In the rows, 128 means zero.
Each path below is one point turned by a fixed rotation once a step. After each direction that follows a path, write how fast that rotation turns it, in degrees each step (0 if it stays still).
Each turn is a multiple of 5 degrees from 10 to 175, or 0.
Each row of a path follows its step; steps can be skipped.
path 1
step 0: [138 132 127 118 132 127 128 141 122 127 129 125 130 124 133 117 122 128
 136 129 127 125 125 127 124 132 128 123 125 129 114 133 126 134 137 126
 127 123]
step 1: [140 120 129 119 136 130 129 133 121 134 125 135 129 125 133 120 130 124
 135 131 129 130 119 129 126 122 124 135 124 125 117 134 130 127 134 133
 132 128]
step 2: [135 125 123 115 136 131 132 126 124 133 115 128 119 125 129 128 136 128
 130 125 135 130 122 126 123 121 124 133 129 126 130 134 133 123 130 138
 125 132]
step 3: [131 131 123 116 127 124 131 132 130 126 117 118 116 124 130 126 128 135
 128 125 136 130 126 124 120 128 126 120 129 132 133 137 129 129 128 131
 121 133]
step 4: [135 123 126 125 129 118 128 140 128 121 127 119 126 127 135 118 121 128
 132 132 133 134 125 129 120 128 128 120 125 137 128 138 125 131 128 125
 126 132]
step 5: [139 118 121 129 141 121 126 133 122 125 129 126 135 132 131 116 128 118
 135 132 134 132 127 131 120 125 130 132 128 133 127 131 128 124 128 131
 129 129]
step 6: [135 132 116 118 143 128 128 126 125 128 125 127 127 131 124 118 132 119
 134 126 135 128 129 125 123 130 130 133 133 127 127 125 132 119 134 135
 124 127]
step 7: [131 141 121 111 134 131 131 134 127 129 125 127 120 122 128 123 123 131
 135 125 131 131 124 125 127 135 130 126 130 126 123 130 130 125 138 127
 122 128]
step 8: [138 127 128 119 131 126 131 140 120 128 123 131 123 120 134 127 123 135
 137 131 128 135 118 133 126 128 128 127 122 129 122 137 126 134 134 126
 126 126]
step 9: [144 115 128 126 135 122 129 131 121 127 118 132 123 128 130 128 136 129
 134 132 133 128 121 132 121 119 128 129 122 128 126 134 127 129 129 134
 125 128]
Speeds:
[129 127 130 129 128 126 130 127 129 132 127 128 130 129 128 126 131 125
 129 126 128 129 130 127 131 126 128 130 129 125 127 128 128 124 129 129
 127 131] : 85
path 2
step 0: [131 125 126 131 112 128 126 128 131 125 135 126 126 128 126 130 128 123
 122 139 125 130 135 124 125 115 132 125 126 126 132 139 122 124 123 136
 133 129]
step 1: [126 141 130 133 126 126 123 122 128 124 120 126 115 124 125 132 126 128
 120 136 120 126 137 125 127 124 135 125 131 126 125 123 132 123 127 130
 124 118]
step 2: [133 134 135 133 129 131 128 130 132 118 129 124 121 130 121 131 117 130
 130 130 131 133 127 127 148 129 132 129 128 122 127 129 128 131 136 130
 127 125]
step 3: [130 127 129 136 118 129 119 129 131 122 140 126 130 122 130 115 122 122
 129 123 127 129 136 123 132 126 132 120 131 132 125 135 128 128 133 132
 134 132]
step 4: [123 121 125 138 125 125 121 126 123 129 125 124 138 128 125 129 127 122
 124 133 123 125 135 127 130 122 137 115 137 122 129 125 131 126 127 130
 124 118]
step 5: [122 125 131 134 130 124 124 132 132 126 123 122 118 124 117 130 124 130
 124 136 134 130 120 125 130 118 133 126 127 121 134 134 124 122 138 127
 122 125]
step 6: [133 137 131 134 136 125 124 127 139 120 131 131 124 120 121 114 131 131
 122 125 125 127 126 123 135 124 125 124 135 130 129 129 123 126 130 125
 135 124]
step 7: [128 130 125 134 121 121 130 129 120 129 130 129 139 122 123 127 121 132
 119 119 126 128 129 133 141 131 132 120 134 120 128 124 124 123 131 129
 137 126]
step 8: [124 118 126 135 121 126 128 132 120 124 133 130 132 123 122 130 122 132
 116 138 124 125 121 127 126 119 127 126 129 129 122 138 127 126 136 134
 126 132]
step 9: [133 134 121 126 127 122 120 126 135 125 126 137 124 133 119 130 138 126
 120 135 119 126 128 122 128 118 131 124 134 125 126 137 125 121 128 128
 129 125]
Speeds:
[127 129 129 130 129 128 128 128 125 130 127 125 129 131 128 129 124 132
 127 129 125 129 130 128 125 131 127 130 130 129 129 129 126 126 129 128
 125 127] : 110
[129 123 127 127 125 125 128 128 129 126 128 128 131 130 126 126 127 126
 128 127 127 126 129 131 125 126 129 130 128 128 127 129 130 127 127 130
 124 128] : 85
[127 129 125 128 128 127 128 127 127 130 128 128 129 130 124 129 129 128
 129 129 128 126 128 129 130 129 133 128 128 131 127 122 127 129 128 127
 128 128] : 130
path 3
step 0: [128 134 125 131 127 134 126 135 119 137 128 126 126 128 131 118 135 129
 127 128 125 127 133 127 135 122 123 129 131 126 122 128 130 128 124 124
 127 110]
step 1: [130 124 134 127 128 139 131 131 131 127 122 117 129 129 134 130 125 125
 124 119 132 132 122 130 123 141 127 126 123 124 129 124 127 120 123 134
 125 120]
step 2: [134 123 126 127 124 128 127 126 127 131 126 127 125 127 125 133 128 120
 122 131 111 127 128 128 130 134 138 124 129 131 134 132 132 131 127 131
 142 124]
step 3: [129 140 124 131 129 135 128 129 118 126 131 132 135 132 141 126 126 123
 128 129 124 130 126 126 137 128 135 133 129 116 122 134 124 130 126 126
 127 129]
step 4: [127 126 123 122 134 143 136 133 129 140 132 127 126 125 120 126 117 129
 122 123 132 128 125 127 128 127 125 132 121 124 130 130 129 132 125 128
 126 121]
step 5: [135 124 123 122 127 129 127 124 127 130 129 119 130 128 123 126 138 121
 126 131 132 133 128 125 134 136 133 125 123 135 124 127 116 122 128 135
 136 122]
step 6: [132 136 135 124 134 125 125 136 120 132 126 132 130 126 136 133 125 126
 128 125 118 128 120 122 124 123 135 127 120 124 127 129 127 118 129 126
 138 127]
step 7: [128 132 119 129 129 138 136 128 128 128 119 127 125 125 131 122 133 127
 127 123 128 134 121 124 132 119 131 141 131 127 138 131 134 132 128 132
 129 124]
step 8: [126 126 132 128 130 132 135 132 121 134 127 127 128 125 132 116 131 120
 128 128 128 124 135 127 126 135 128 124 121 135 120 124 127 133 125 133
 126 115]
step 9: [133 129 135 123 127 132 123 128 135 136 117 120 131 128 129 133 132 130
 121 122 122 128 124 133 127 134 132 130 127 119 119 128 127 123 123 130
 136 126]
Speeds:
[129 129 127 130 131 127 127 128 127 128 128 131 127 129 132 128 127 130
 126 132 127 127 127 128 128 126 128 132 131 128 130 131 126 127 126 128
 127 128] : 100
[128 130 127 127 129 129 127 128 127 126 131 128 129 127 129 128 130 127
 127 125 127 131 127 128 129 123 128 126 129 127 129 127 130 132 128 125
 125 127] : 100
path 4
step 0: [132 134 124 122 130 130 124 116 126 128 131 118 126 126 131 133 125 123
 134 125 129 134 130 140 135 125 135 137 132 116 125 118 123 126 119 130
 129 128]
step 1: [133 125 124 128 121 128 139 122 132 121 123 123 123 127 134 121 129 127
 126 129 114 141 121 125 124 131 130 131 138 139 131 130 129 134 123 129
 126 127]
step 2: [124 117 124 121 126 132 135 120 128 135 130 120 124 121 118 134 122 129
 128 120 130 128 125 128 133 129 123 123 121 136 140 128 133 124 130 128
 136 130]
step 3: [132 118 125 130 123 133 124 132 132 135 128 132 137 140 133 132 134 138
 133 124 127 131 123 132 120 124 124 122 125 125 134 139 131 133 137 133
 125 129]
step 4: [136 133 123 128 137 130 126 132 122 125 136 128 133 130 122 138 119 118
 127 128 130 125 128 133 119 122 129 130 127 117 130 136 128 127 127 116
 134 127]
step 5: [129 126 132 122 129 128 124 132 129 125 132 125 132 141 129 126 130 117
 127 128 119 129 122 118 130 128 128 132 129 131 118 122 131 138 128 120
 118 119]
step 6: [122 135 127 122 133 123 133 128 138 126 120 117 121 128 125 135 121 119
 119 123 136 130 129 131 129 140 127 128 126 131 120 129 134 125 135 131
 126 130]
step 7: [123 122 130 141 125 140 127 128 125 129 112 124 121 135 133 124 133 129
 124 127 136 127 130 125 128 127 129 126 122 135 130 133 121 127 129 126
 117 131]
step 8: [126 139 121 130 121 116 124 130 122 129 129 127 121 123 129 134 124 134
 131 125 131 129 131 129 127 123 118 123 118 123 132 131 119 124 122 121
 125 132]
step 9: [126 129 126 120 119 128 123 129 118 122 123 140 135 132 131 121 134 132
 128 134 127 127 132 124 126 135 124 130 127 131 126 131 126 140 128 118
 138 124]
Speeds:
[128 130 129 127 126 128 127 127 124 126 130 130 131 130 127 127 128 130
 128 126 129 128 131 129 127 124 125 126 129 126 127 130 130 127 129 128
 129 124] : 70
[126 129 129 128 127 130 128 130 125 124 127 127 128 129 126 128 128 125
 131 126 128 126 127 129 130 130 129 128 127 127 129 129 130 126 127 128
 133 131] : 160
